(in the rows, 128 means zero)
One turn sends every row of this set to another row. A few are shown first. Where does it send the rows asked after them?
z_761: [134 122 160 150 113 113 161 110 117 148 132 122 143 117  83 130 128 133
 112 144 130 116 138 136 159 158 112 136 115 140  98 133 146 150 128 123
 154 102 151 120  97 139 124  80 126 167 164 127 134 135 135 121 179 138
 149 155 163 121 132 141 124 124 164 152]
z_544: [101 141 140 175  95 120 136  97 143 113 143  92 134 118 132  93 121 143
 150 144 104  97 153 142 114 102 141 132 102 122 108 129 162 140 124 139
 135 131 136 151 106 117 139 111 142 137 116 138 143 134 109 127 181 118
 130 157 156 112 125 151 153 165 131 144]
z_902: [119 123 157 139 104 129 174 131 137 142 140 106 149 131  73 122 122 109
 103 129 125 123 154 136 136 162 103 142 109 138  93 139 138 156 139 129
 138 112 146 110 125 126 145 123 150 184 134 114 110 115 121 114 158 146
 133 161 153 128 122 128 119 136 145 143]
z_787: [106 132 127 163  91  97 135 121 142 115 126 105 151 142 119  98 125 132
 153 145 112  85 158 143 143 103 132 149  98 135 115 159 123 173 141 148
 140 139 104 143  81 114 157 116 145 146 106 142 138 123 118 144 163 136
 129 141 179 115 131 119 141 115 152 131]
z_408: [122 114 171 149 122 117 161 160 135 158 143 118 140 141 102 132 110 126
 112 156 111 106 154 140 137 159 117 144 112 115  90 140 133 124 115 134
 130 129 150 130 115 144 132  92 136 180 140 114 144 162 126  99 177 133
 135 147 143 117 118 132 156 135 147 157]
z_103: [116 114 160 154  96 137 162 120 122 160 151 124 133 152 100 108 123 144
 105 122 119 110 149 118 140 149 111 115 106 116  85 137 142 127 108 146
 113 110 141 138 122 135 113  92 144 173 141 125 124 157 127 112 173 139
 127 123 157 137 133 126 114 118 139 175]
z_512: [ 90 141 116 149  86 114 143 100 140 120 150 104 127 121 138 107 115 136
 154 118 101  96 149 148 118 100 114 157  87 141 101 147 133 167 130 127
 132 125 113 138 119 127 129 102 136 128 114 155 138 117 131 143 169 137
 104 136 154 123 147 112 136 115 146 146]
z_626: [138 126 163 154 114 114 166 118 116 149 135 124 146 119  79 118 123 139
 120 155 127 112 150 137 163 155 108 137 111 135  96 120 147 137 124 124
 137 103 147 123  99 140 118  74 113 170 153 128 134 133 123 113 175 141
 147 161 157 122 129 138 134 133 162 155]
z_46: [120 135 120 144 108 109 133 113 134 124 122  97 139 118 114 127 121 123
 137 134  82 109 142 144 131 103 111 143  78 120 113 137 158 136 119 136
 141 141 121 145  84 119 145 103 142 134  82 148 131 119 111 131 175 110
 121 167 161  99 140 140 141 114 157 137]
z_392: [128 133 147 152 102 113 180 124 125 138 134 154 152 130  88 113 127 133
 107 142 119 130 152 122 124 150 114 138 105 134  75 145 134 145 146 131
 105 110 145 140 130 141 133  93 142 202 131 138 133 125 127 123 152 143
 109 145 159 145 142 111 129 118 151 152]
z_261: [127 136 152 151 116 117 175 132 132 139 138 159 153 139  90 106 122 137
 104 143 123 126 133 129 120 146 122 130  97 137  82 139 131 149 137 132
 107 112 142 140 125 146 136  96 154 199 140 139 124 132 134 127 154 134
 113 139 150 144 143 121 132 116 152 146]
z_611: [118 104 166 144 116 122 162 153 124 159 139 129 139 145  98 126 113 123
 111 153 123 112 162 141 138 155 113 139 118 125  85 141 136 124 120 144
 129 128 154 139 121 145 121  97 131 171 147 121 146 152 120 104 166 129
 137 144 140 132 121 126 156 145 145 151]
z_122: [112 136 128 167  88 100 140 127 143 119 136 109 148 146 125  95 138 127
 149 144 113  92 158 140 141 110 139 139  91 134 109 157 130 171 140 142
 148 126 102 156  81 118 158 123 158 147 103 154 137 120 110 146 163 132
 122 150 177 115 136 122 140 116 148 135]
z_258: [ 99 129 126 168 103 111 146 130 138 118 144 105 139 135 164 129 118 129
 138 132 109 118 139 134 132  97 129 122  93 121 105 148 131 143 134 141
 122 127 136 145 104 143 141 115 155 119 112 146 146 137 152 150 185 108
 142 143 156 124 137 134 148 141 149 139]
z_819: [112 101 161 151  95 135 155 122 125 159 141 121 131 156  99 116 126 130
 105 110 127 125 152 118 136 159 113 114 109 126  85 147 138 130 118 144
 136 101 141 131 118 137 121 100 144 172 144 116 129 151 125 127 175 134
 130 117 163 133 132 124 115 113 138 173]
z_419: [ 99 137 131 168 101 108 140 124 140 115 142 100 144 135 160 119 112 139
 139 122 112 113 128 139 129  93 124 126 101 117 107 150 139 141 141 147
 114 136 132 140 109 144 146 115 147 119 118 133 149 133 144 157 175 104
 144 135 152 131 136 129 138 135 150 135]
z_667: [107 141 137 173  96 115 133  89 144 118 139  92 134 129 128  90 116 152
 144 138  99  92 142 147 113 102 139 138 103 116 107 143 157 133 129 144
 127 135 131 145 110 117 137 112 131 133 111 132 146 140 105 134 180 113
 134 153 154 118 127 144 151 158 133 146]
z_518: [119  98 160 144 117 112 153 146 136 161 141 129 135 137  98 127 115 121
 111 152 114 107 155 141 127 164 110 149 123 129  86 151 139 133 122 134
 140 120 160 133 123 143 131  89 135 178 145 117 145 159 126 109 167 127
 131 148 140 129 120 132 161 138 145 152]
z_394: [ 86 144 116 152  88 115 141 108 145 121 153 112 127 128 134 106 107 144
 148 120 103  94 151 155 112  92 109 163  93 133 106 147 127 165 128 126
 133 127 121 133 117 129 135 108 139 122 113 149 143 111 134 136 164 132
 110 122 156 129 145 121 140 116 157 147]
z_811: [ 91 139 112 156  90 117 143 107 143 130 154 117 129 128 142 107 114 135
 151 131  96  93 160 148 113  98 107 159  85 131  99 147 136 160 121 127
 138 118 115 146 122 130 135 105 146 123 114 154 137 122 135 137 168 139
 103 132 156 119 147 116 143 116 151 150]
z_79: [123 130 146 150 109 103 169 117 130 140 131 154 145 132  85 116 124 129
 103 133 120 130 137 122 113 151 115 134 106 132  77 141 137 147 144 123
 116  97 149 140 122 140 140  89 146 196 137 130 131 130 132 133 154 132
 112 143 159 143 141 123 131 111 155 155]
z_370: [121 125 151 142 104 131 179 141 139 149 148 104 147 131  75 113 115 127
 109 136 122 119 152 141 141 155  97 141  93 135  99 140 130 154 130 125
 129 121 144 103 116 137 137 118 149 186 132 127 107 107 122 114 165 157
 126 160 149 128 132 129 111 128 156 147]
z_482: [ 91 136 130 160 102 110 146 130 142 110 137  99 134 133 159 129 115 126
 141 121 112 114 128 137 130  98 130 124  93 120 102 148 130 145 140 146
 113 136 133 138 114 141 142 116 143 123 104 147 146 137 143 154 175 114
 135 137 153 130 141 127 143 141 145 136]
z_335: [117 137 133 162  96  92 140 124 141 113 129 101 147 139 130  99 130 132
 151 142 118  90 149 148 150 111 136 147  95 138 113 162 125 172 148 136
 148 134 102 146  87 113 154 116 140 149 103 152 140 126 114 143 169 131
 127 152 165 114 133 114 146 116 149 133]
z_992: [115 130 125 141 109 104 127 115 138 126 116  86 134 119 123 125 116 129
 143 128  89 107 143 149 146 105 109 143  84 115 115 144 151 137 124 137
 139 143 116 145  87 114 136 106 125 132  86 138 136 133 106 136 177 111
 123 162 154 100 137 139 144 118 155 141]
z_273: [103 141 139 170  95 116 128  97 147 116 131  96 131 120 133  93 120 148
 152 132 106  97 141 151 120 101 142 128 103 114 102 134 155 139 129 143
 131 135 131 153 105 114 136 107 125 141 116 136 152 143 107 134 176 109
 126 152 157 120 130 146 157 162 132 143]
z_785: [129 132 150 139 108 131 180 136 130 140 142 110 156 134  68 123 122 120
 112 138 130 126 154 134 147 159 102 139  99 139  95 134 131 143 142 131
 134 116 137 106 124 127 131 124 143 183 128 127 111 110 121 113 169 148
 138 160 152 121 127 123 119 126 148 148]
z_832: [142 128 166 153  99 115 158 121 119 145 130 129 154 113  79 116 120 138
 120 166 126 109 146 140 156 154 113 139 108 135  97 126 140 150 120 123
 145 116 139 121  92 137 120  81 129 176 163 129 129 136 128 108 180 141
 144 158 163 121 135 136 121 133 164 151]
z_683: [109 109 157 152 101 134 164 127 115 158 142 128 129 149  99 115 125 140
 110 119 128 125 152 116 137 151 110 112  95 127  80 140 137 121 116 144
 117 107 139 129 124 144 117  96 136 174 137 127 128 145 129 119 172 144
 128 111 164 130 135 122 120 116 146 170]
z_173: [114 134 126 148 111  99 134 107 141 124 115  91 142 124 111 130 116 137
 138 132  80 105 139 145 136 109 117 151  85 124 118 145 148 132 126 144
 138 145 117 145  82 112 142 103 134 133  84 138 136 129 113 133 176 112
 122 164 163  98 137 130 141 115 153 143]

z_258 moves to z_811
z_370 moves to z_832
Where do these go?
z_273 moves to z_482
z_419 moves to z_394
z_79 moves to z_902
z_626 moves to z_611

One turn sends every row of this set to another row. A few are shown first. Where does it send the rows asked after them?
z_80: [147 117 128 106 147 123 125 121 105 139 144 135 107 103 129]
z_763: [142 121 126 125 104 141 128 127 120 138  98 132 135 123 109]
z_735: [117 131 136 123 115 154 111 123 121 155 117 144 125 129 118]
z_13: [151 115 127 108 146 120 127 121 105 137 141 133 108 103 128]
z_563: [139 124 127 144 143 121 122 144 105 115 164 118 129 123 115]
z_574: [137 124 129 121 108 146 136 130 131 147 100 141 131 117 117]
z_753: [124 130 134 120 114 152 127 128 133 156 109 149 126 121 123]
z_153: [117 115 141 121 120 139 137 130 152 110 108 134 142 125 139]
z_568: [125 105 135 149 155 115 105 126 135 145 118 121 125 118 140]
z_724: [127 104 135 148 156 114 111 128 139 145 114 123 126 116 142]
z_975: [153 115 125 109 146 120 126 121 102 134 140 130 110 103 125]
z_579: [132 101 133 151 151 111 107 125 132 139 113 115 129 119 136]
z_171: [135 100 131 150 151 110 112 127 135 139 110 116 129 116 138]
z_762: [ 99 120 147 124 126 147 110 122 138 116 125 135 137 140 138]
z_194: [142 147 125 136 137 126 136 123 157 120 114 125 109 137 135]
z_649: [147 116 127 109 146 122 118 120  99 136 144 131 108 107 125]
z_682: [149 121 123 142 139 116 136 147 114 112 155 119 131 114 115]
z_255: [131 152 131 136 141 132 126 121 155 127 123 130 105 141 137]
z_924: [150 142 121 140 131 122 132 122 148 112 111 114 113 141 126]
z_622: [126 151 131 140 142 132 113 116 144 126 129 123 106 150 132]
z_374: [124 109 138 125 114 135 132 127 141 100 106 123 146 130 130]
z_47: [127 130 132 141 149 127 118 143 112 125 171 127 124 124 122]
z_106: [133 147 127 143 136 127 108 114 133 118 126 114 109 153 125]
z_887: [136 129 130 135 149 125 144 151 132 127 160 138 123 108 130]
z_643: [132 102 134 148 154 112 114 128 140 142 112 121 128 114 141]
z_315: [135 122 128 129 104 144 112 122 109 138 106 127 134 131 106]
z_767: [151 114 127 110 146 120 123 119  99 134 142 130 110 107 124]
z_252: [122 127 133 128 110 150 104 119 109 147 115 134 130 134 111]
z_625: [146 118 129 108 147 123 120 120 103 139 145 134 107 106 128]
z_920: [119 110 138 129 112 136 116 122 127  99 113 117 147 140 125]
z_987: [127 102 134 151 153 112 103 124 132 141 117 116 128 121 137]
z_658: [126 132 134 137 154 129 128 146 125 130 169 137 121 116 129]
z_999: [104 120 146 120 125 145 126 127 150 117 118 140 138 130 143]
z_538: [120 118 135 111 115 152 111 137 134 128 165 121 129 135 117]
z_181: [122 121 134 106 117 153 124 141 148 133 161 130 126 126 125]
z_578: [142 112 125 107 107 143 137 145 146 120 145 119 135 121 115]
z_356: [132 117 131 104 113 148 137 145 153 128 151 128 130 120 123]
z_607: [106 116 144 128 120 141 105 119 127 106 123 124 141 143 129]
z_703: [142 110 125 112 106 141 124 140 133 114 150 110 137 129 109]
z_378: [130 113 128 113 110 146 110 136 128 119 159 112 135 136 109]
z_308: [145 142 123 143 132 123 118 116 135 110 117 109 114 148 122]
z_779: [147 124 125 137 143 119 148 152 127 119 153 128 128 108 122]

z_920 moves to z_374
z_924 moves to z_194
z_378 moves to z_703
Where do these go?
z_252 moves to z_315
z_563 moves to z_682
z_643 moves to z_724

